One turn moves each row of this set onto another row. After a few examples, where does it send each row asked below?
puv: [ -8  13   6  -6  -5  -3  11   2  -3  -8  -3   5  12   3   9   3   6   9
  -8   2  -3  -6   3 -12  -1 -20]
povav: [  0  -5   5  -4   2 -10   7  -4  -1 -16  -2   1  -7  16   3   4   9   2
  -2   6  -4  -8   9 -19   0  -9]
vugo: [-11  14   2  -6  -7  -7  12  -1  -2  -9   0   3  13   6   8   4   7   6
 -10   1  -2  -6   4 -12   2 -17]
pidoz: [  0   8   5   8   7  -7   1 -10   4   5  -3  -6   7   4   4   7  -2  -5
  -4  -4   5  -5   2 -22   5   0]
dapu: [ -1   6   6   6   7  -9   0 -13   3   6  -4  -6   8   4   3   7  -1  -4
  -4  -5   5  -7   2 -21   4  -2]
gaz: [  2  -9   0  -1   2 -13   6  -6 -13  -8  -4  -3   1   5   3   4   1   4
 -13   6  -3  -4   2 -19   6  -1]
lur: [ -9  14   3  -7  -6  -7   9   2  -3  -8  -2   5  11   6   7   3   4   8
 -11   1   0  -8   4 -10  -1 -17]
vel: [  0  -2  -1   4  -3  12  -5 -11  -1  -1  -2   5  -1   6  -4   7   5   6
  -5   9   3  -4  13  -3   3  -8]
zete: [  1   5   8   7   8  -9  -3 -11   4   4  -4  -7   5   4   4   8  -3  -4
  -4  -4   6  -6   4 -21   4  -2]
Fen: [ -4  -7  -8   1   0  -9  -3  -5  -7  -8   5  -2   1  11   4   8   8  -3
  -3  11  -4  -4   0 -12  -8  -4]
romam: [ -1  -6   4  -6   2  -9   7  -6  -2 -16  -3   0  -5  16   5   5   9   2
  -3   7  -6  -8  10 -19  -1  -8]
vidid: [ 0  0  1  4  0 13 -4 -8 -1 -2 -3  3 -1  3 -4  8  7  7 -5  8  1 -2 13 -3
  2 -8]
Pib: [  2  -8  -1  -2   1 -13   6  -4 -13  -9  -3  -3   0   4   3   4   3   4
 -12   7  -5  -4   2 -17   8  -1]
netaf: [  0   8   8   5   6  -6   1 -10   4   4  -2  -8  10   3   2   7   1  -4
  -2  -4   4  -4   1 -22   5   1]
Tadeb: [  1   6   7   6   5  -8   1 -11   4   7  -2  -7   7   2   4   7  -3  -4
  -4  -5   4  -5   6 -20   3   1]
zozi: [ -8  14   6  -8  -6  -9  12  -2  -2  -7   0   5  12   3   7   2   6   8
 -10   2   0  -9   5 -12  -1 -19]
goti: [  0   8   8   5   6  -5  -2 -10   3   7  -5  -4   7   2   3   4  -1  -5
  -3  -5   2  -5   4 -22   7  -1]
lura: [  0   1  -1   4  -2  12  -6  -9  -2  -1  -2   6  -4   6  -4   8   7   5
  -5  10   3  -3  12  -4   2 -10]
zovu: [  1   0   0   2  -5  11  -8 -12   0  -3  -1   4  -2   8  -4   7   5   6
  -6   7   4  -2   9  -3   2 -11]
kar: [ -7  17   4  -5  -3  -5  12   0  -2  -6  -4   3  12   5   8   1   6   6
  -8   3  -2 -10   6 -13  -1 -18]
Sadem: [ -7  14   5  -6  -9  -8  10   0  -3 -10  -2   3  13   5   8   1   6   7
  -7   4  -2  -8   3 -13  -2 -17]
rav: [  0   4   0   3  -5  11  -5 -10  -4  -1  -4   2  -1   5  -3   9   7   6
  -6  11   4   1  12  -4   3 -11]
zepo: [ -8  15   6  -7  -6  -8  12  -3  -3  -6  -2   4  11   6   6   4   6  10
 -12   2   1 -10   4 -11   0 -16]
dakad: [  0   1   1   0  -1  13  -6 -11  -3  -4  -4   6  -3   4  -3   7   5   8
  -3   8   6  -1  12  -5   1  -8]
Dek: [ -1  -4   5  -4   1 -12   7  -5  -2 -16  -4   0  -6  17   4   6   9   3
  -3   5  -4  -9  11 -18  -1  -7]
Vona: [  0   7   6   8   7  -6  -3  -9   3   8  -3  -3   6   4   4   7   1  -8
  -2  -2   2  -5   4 -22   3   1]
pupes: [ -7  16   3  -5  -4  -8  13  -1  -3  -6  -3   4  13   3   8   2   6   6
 -11   5  -2  -8   3 -13   2 -17]
Pimut: [  2   1   1   1  -1  12  -6 -12  -2  -3  -1   5   0   7  -3   9   6   6
  -5   9   2   1  13  -5   3 -10]
pak: [  0   7   8   6   8  -8  -1 -11   2   4  -6  -6   7   3   2   5   0  -5
  -3  -4   4  -6   4 -21   2   3]
Tidu: [  0  -1   0   3  -2  11  -6 -12  -4  -4  -6   5  -3   2  -3   5   7   7
  -5  10   2  -1  12  -4   1 -11]
fut: [  0   5   4   7   5  -7   0 -12   3   7  -5  -3   9   3   5   7  -4  -4
  -4  -6   5  -7   3 -21   2   2]
kom: [  1   2   1   2  -3  11  -4  -9  -1  -3  -5   6  -4   8  -3   7   7   8
  -5  11   3   2  13  -6   3 -13]
Kolos: [ -4  -6  -7   3   1  -8  -1  -3  -8  -8   5  -2   1  10   4   9   7  -5
  -3  12  -4  -3   2 -13  -9  -3]
Nitu: [  0   0  -1   1  -3  10  -5 -11  -3  -3  -2   4  -2   4  -6   7   5   7
  -6  13   4  -4  12  -5   1 -12]
tigin: [ -2  -7  -6   0   1  -9  -2  -4  -8  -6   4  -4   1  11   3   9   8  -3
  -3  11  -5  -4   2 -12  -9  -5]
tor: [ -1  -1  -2   3  -2  12  -5 -10  -4   0  -3   5  -1   7  -6   4   5   8
  -5   7   1   1  13  -4   2 -11]
Ser: [  1   0   0   2  -2  12  -5 -11  -2  -2  -2   5  -2   5  -4   7   3   4
  -7   8   4  -1  13  -2   1 -12]
Vum: [  1  -8   0  -1   2 -14   7  -5 -13  -8  -3  -3   1   3   4   4   3   4
 -13   8  -4  -3   1 -18   8  -1]
sil: [  0   5   8   9   5  -7   1  -8   1   7  -3  -7   8   5   2   7   1  -5
  -3  -7   4  -7   5 -22   4   1]
tela: [ -9  15   3  -9  -5 -10  10   1  -2  -9  -3   5  11   3   9   3   3   4
  -9   3  -1 -10   5 -10  -2 -15]
zasul: [ -7  15   3  -5  -4  -7  12  -1  -2 -10  -3   1  12   3   9   2   5  10
  -9   3   0  -9   2 -10   0 -18]
vuzem: [  0  -5   4  -5   1  -9   7  -4  -3 -16  -2   0  -7  16   3   6   9   2
  -2   6  -4  -8  10 -20  -1  -7]
Mibob: [  1   6   7   5   6  -7   1 -10   3   8  -5  -6   7   3   3   8  -1  -6
  -3  -5   0  -6   2 -21   2  -1]
borir: [ -2   7   9   7   6  -6  -1 -11   2   5  -2  -7   8   2   4   7  -1  -5
  -3  -4   3  -9   2 -20   2   1]
Gumam: [ -6  15   3  -7  -6  -6  12   1  -1  -7  -2   2  12   3   8   4   7   8
 -12   2  -2  -8   5 -13  -1 -18]
bel: [ -7  14   5  -7  -5  -8  11   2  -3  -7  -3   7  10   6   9   3   5   9
  -8   4  -1  -7   5 -12   0 -18]
Derir: [  3  -9  -1  -2   0 -12   6  -5 -12  -8  -3  -4   1   4   6   5   3   2
 -13   7  -4  -4   2 -19   7  -1]
biza: [ -5  -6  -6   2   2 -10  -1  -5  -9  -8   5  -4   1  11   4   9   7  -4
  -4  10  -5  -4   1 -13  -8  -4]

Pib -> vuzem
Derir -> romam
dakad -> borir
Where do these go?
Tadeb -> zozi
Mibob -> Gumam
Sadem -> Tidu
goti -> kar
lur -> vel
zete -> tela
sil -> vugo
netaf -> puv
zovu -> fut
lura -> pidoz
kom -> Vona

One turn moves each row of this set onto another row. After a few examples, where does it send each row asked below?
Kigib: [ -1   7 -13   2   0  -1   3 -11   3  -5  -1  -4   4   5   0  -8   1]
neno: [-13  10  -3   1   0  -1  -8  -1  -6  -3   2  11  -6   6   0  -1  -8]
Gen: [-5 -3  1  6  1 -8  7  5 -5  7  6  2  6  6  2  0  2]
Beral: [  4   9   6  -1   4  -2  -4  -8 -10  -6   4   8  -2  -3  -2   6  -1]
Zona: [-5  2  4 -3 -7 -4 -3  8  4 -3  8 -1 -6  9  4  5 -3]
Rimid: [-12  10  -7   4   1   5  -4  -4  -4   0   5  10  -5   5  -1  -6  -8]
zaba: [  8   0  -9   0  -4  -4  -9  -5 -16  -7   4  -3   2   3  -3   1 -11]
didun: [ 2 -3  3  9  0 -7  5  5 -8  4  8  6  2 10  3 -2 -2]
piz: [ -6  -4  -7   8  -2  -1   4   4   2   2   0 -11  -4   1  -1   2  -7]
fegu: [ 12   6   1   7 -10  -1  -2  -8  -3  -4   5   1   6  -3   4   3 -11]
Nev: [-1 -1  0 -7 -5  2 -7  5  2 -2 11 -1 -8 10  3  5 -5]
topom: [  0  -2   4   1   1  -3  -3 -12   2   7   5   5  -2  -1  -8  -9   4]
tosu: [  6   1  -1   7 -11  -3   3  -8   2   1  -9   1   2   7   9  -3  -1]
Karum: [ -5   0   2  -4   6  -5  -4 -10   2   8   2   6  -1   0  -6  -4   0]
tora: [-2 11  6  6 -8  4 -1  6 -1 -3 -3  1 -5 -4 -1  1 -5]
Lofu: [  9   5 -12   3   3   4  -2  -5   2  -1   2  -4   5   0   0   0 -15]
nesog: [ -1  11  -5  -9   4   3  -3  -9  -7  -5   5  -7   6  10   1  -1 -10]
biz: [  5   4   6  -4  -9   1  -3  -4 -13   0  -2  -2   3  10   8   4  -9]
gerok: [  5   3 -13   5 -10   5  -1  -3  -6  -2   0  -2   5  -7   0  -3   1]
pir: [ -1  -5  -8   3  10  -8   2 -10  -7   0   7  -2   0   3  -1   8  -5]

nesog -> biz
neno -> Zona
Beral -> tora
Where do these go?
topom -> Rimid
fegu -> gerok

One turn moves each row of this set onto another row. After a few examples, where does it send each row asked below?
vez: [ -7   9   8   3  -5  -3   0   8  -1 -13  -7   1   9  -2  -2   3   3   1
   6  -4   4  -6  -9   1  -9   5   4 -12  -9   7   3  12  20  10  -2 -10]
modat: [ -4   2  -3  12  -5 -13  -2   9   1  10  -4   7   2   9  -1  10  -4   9
   1 -10  -4  -7   4   3   2  -8   3   4  -6   0  -5   5   7  20   6  -6]
fus: [ -9   5   6   9  -5   0   2   3  -7 -15  -4   8   8   0 -10   6   4   5
  -6  -6   0 -10  -6  -2  -4  -3  -2 -12 -13   7   2  13  22  13   6 -10]
Ditas: [ -2   6   2  16  -4   3  -7   0 -15 -12 -12   1   0  10   0  10   5   1
   3  -2   0  -6  -9  12  -2   1   4  -5  -3   6   6   9  16   8   6   8]
Fimin: [ -7   4  -4 -12  -4  -3  -9   0   0   0  -2   1  -3  13  -3  -4  -2   3
  -7  -1  -5  -5  -1  -4   4   4   1  -3   0  13   5   8   7  17   6   0]
Supi: [ -2   0  16  -1  -7  -2 -12  -2 -10  -7  -8  10   3   0   5  -4   6   2
  -8   6  -6  -5   0  -5   1   3   0  -3   9  12   4   5   8  11  -3  -3]
lepap: [ -7   4   2  10  -2  -2   2   5 -10  -9  -6   5  -2  -6 -10   9   4   5
  -2  -8  -2 -10  -4   7   0  -7   0  -7  -7   5  12  15  14   6   3   0]
Mibe: [ -8   6   2  16  -1  -2  -3   2 -12 -14 -11   0  -2   4  -7   3   2   1
  -3  -4   0  -8 -11  11   1   2   8 -12  -7   6   6  15  13  11   5   6]
runeb: [ -2  13   4   3  -6   1   1   7  -3  -7  -5   0   9  -1  -6   0  -4   0
  11   0   2  -8  -6  -3  -6   5  -5 -10  -3   7   4   9  20  13   2  -5]
senan: [ -2  -2  17  15   2  -9   1   1  -8  -4 -10   9   7  10   8   7   0  10
  -3  -2  -7  -1  -7  -7   5  -7   4  -1  -8  -3  -9   2  12   9  -1  -8]
fusul: [  2   1   4   3  -1   2  -7   5   0   0 -10   8  16   3   4   2   4   7
   2 -11  -5  -6  -1  -2   3  10   0  -1  -4  16  -6   9   4   6  -2  -1]
miz: [ -5   5   3   6   1 -15  -8   0 -12  -4  -4   0  -1  13  -2  -1 -11  -3
  -8   6  -3  -1 -10   2   3 -11   7  -4   6   5   4   2  17  15   1  -1]
lokur: [  0   7   1  11  -7   8  -1   5 -10  -7  -7   2   1   0  -7   9   7   5
   2  -5  -4  -8   1   3   2  -8  -4  -4  -5   5   9  14  15   6   8   7]
Nese: [-7  6 -4 -4  0 -4 -7  4  0 -2 -1  2 -4 10 -1 -3  8  1 -5 -3 -6  0  4 -5
  4  6 -4 -3 -3 12 -2  3  1 22 12 -7]
totus: [-13   9  10   7  -9  -3  -5   6  -3 -13  -5   7   0  -1   4   7   0   5
   2   2   5  -8   0   8 -11   6   4 -12  -3   2   2  18  13  18   0  -3]
zedo: [  2   1  12  16   8 -11   2  -3 -10  -9  -5  10   8  12   5   7   3   9
  -4  -2  -4   1  -1  -3   7  -9  -1   0  -3  -3  -4   0  11  10   0  -9]
nutuf: [  1   1   4   9  -5  -4  -5  10  -1   3 -14   7   8   2   2   0   5   7
   5  -9 -10  -6  -3  -3   7  13   2  -2  -8  10  -8   5  -1  15   0  -2]
Bapap: [  2   5  16   4   0  -8  -4   2 -11 -10  -6  10  -1   0   8   1  10   2
  -5   6  -8  -1   2  -3   3   5  -2  -1   4   8   4  -3   2   9  -4  -9]
buban: [ -6   2   3   5   2 -18  -5  -3  -9  -4   1   3  -3  11   5   0  -7   0
  -5   9  -1  -5  -9   0   4  -8   8  -1  -4   4   2  -3  14  20   1 -10]
Sero: [-11   2  -3  -4  -4  -7  -6   1  -2   4  -6   4  -7  11  -4  -4   2   2
  -6  -5  -7  -6  -4  -6   4   5   2  -2  -6  12  -1   1   5  22  14  -6]
Nozos: [  7   2   2  12   2  -6  -3   8   1  -3  -8   4  12   7   0   0   8   5
   5 -11  -7  -2   1  -3   7  10  -3  -2  -6  10  -7   5   0  15   2  -5]
nofim: [ -1  -5  11  19   4  -9  -4  -3 -12  -5  -4  12   8   6  12   9   2   9
  -3   0  -4  -6  -4   1   8  -7   3   2  -7   2  -6   2   9   9  -4  -5]
div: [-13   7   3   8   1   4  -5  -1  -5  -9  -6   0  -1  15   6   8  -2   2
   7  -3   3  -4  -7   3  -8   3  -3  -5  -3   2   2  15  13  12  12   5]
Fup: [ -1   8  -8  12   1 -13  -3   7  -1   6  -1   2   2   8  -3   5  -1   5
   2  -9   0  -2   8   6   4  -7   1   2  -1   1  -2   5   3  21   7  -4]
Vedo: [-17   5   4   4   1   2  -2  -2  -4 -15  -7   3  -6   9   3   6   2   6
   0  -2   2  -2  -7   5  -4   3   3 -11  -9   0   4  20  13  11   5   3]
Tidem: [ -4   6  -8   9   2 -11  -3   7  -2   6  -1   5   8   9  -1  11 -13   7
   0 -10  -2  -6  -1   6   4  -9  -1   2  -3   6  -2   9  10  13   2   1]
tiniz: [ -1   9   4   5  -9   7   2   0 -13 -13  -7   8   7   4 -10   5   5   6
  -1   0  -4  -8  -4  -5   0  -3  -5 -10  -9   6   4   6  26  12   4  -5]
zunib: [-10  12   7   5  -7  -1  -4   1  -8 -12  -4   9   2   5   4   8  -5   4
   7   6   5  -8  -3   5 -12   6  -5  -7   2   2   4   9  17  17   3  -4]
darut: [ -1   9   4   5   5 -15  -3  -2 -12  -6  -4  -2  -4  11   3  -1   2  -4
  -5   5  -1   2  -7   1   5  -6  11  -3   3   4   3  -7  12  14   3  -9]
kuni: [  1  -7   3   9   1  -1  -7   4   0   1  -7   7  10   1   4  -1  11   6
   3  -9  -8  -6  -1  -6   9   4  -2   0 -11  11  -7   9   0  12   1  -2]
givo: [ -3   0  12  17   4  -5  -5  -1 -11  -6  -7  13  16   7   6   8  -3   7
  -6  -4  -3  -2  -5  -3   4 -10  -3  -1  -1   5  -9   6  15   7  -2  -4]
Pasa: [-7 -1 -3 -6 -4 -9 -8  4  2  2  1  1 -5  3 -2 -7  2  1 -1  1 -6 -7  0 -6
  5  0  0 -1 -4 11  4  5  4 23  5 -6]
tagit: [ -4   4   8   7  -1 -17  -3   1 -11   1  -8  -1  -5   8   1   0  -5  -3
  -4   2  -3  -4 -11   0   2 -10  13   1   1   3   3  -5  13  13   4  -9]
Dakep: [ -6  -1  -7  14   4 -15  -5   7   1   7   0   2   4   7   4   5  -6   3
   7  -7  -1  -5  -3   3   5  -8   3   2  -8   3  -6   8   5  19   4  -2]
linar: [  3  -3  14   1  -4  -6  -7  -2 -11  -7  -5   9   0  -2   6  -4  10   4
  -6   8  -8  -8  -3  -5   8   4   5  -2  -2  12   3  -2   6  12  -5  -8]
mer: [ -5   2  18   1  -3  -6  -4   0 -12  -3  -9  12  -7  -3   7   0   5   4
  -8   6 -10  -5  -2  -6   4   4   2   0   2   6   2  -1   2  11   1  -6]

Sero -> tagit
Tidem -> givo
Where do these go?
Ditas -> lokur
linar -> Pasa
Nozos -> Bapap
vez -> totus

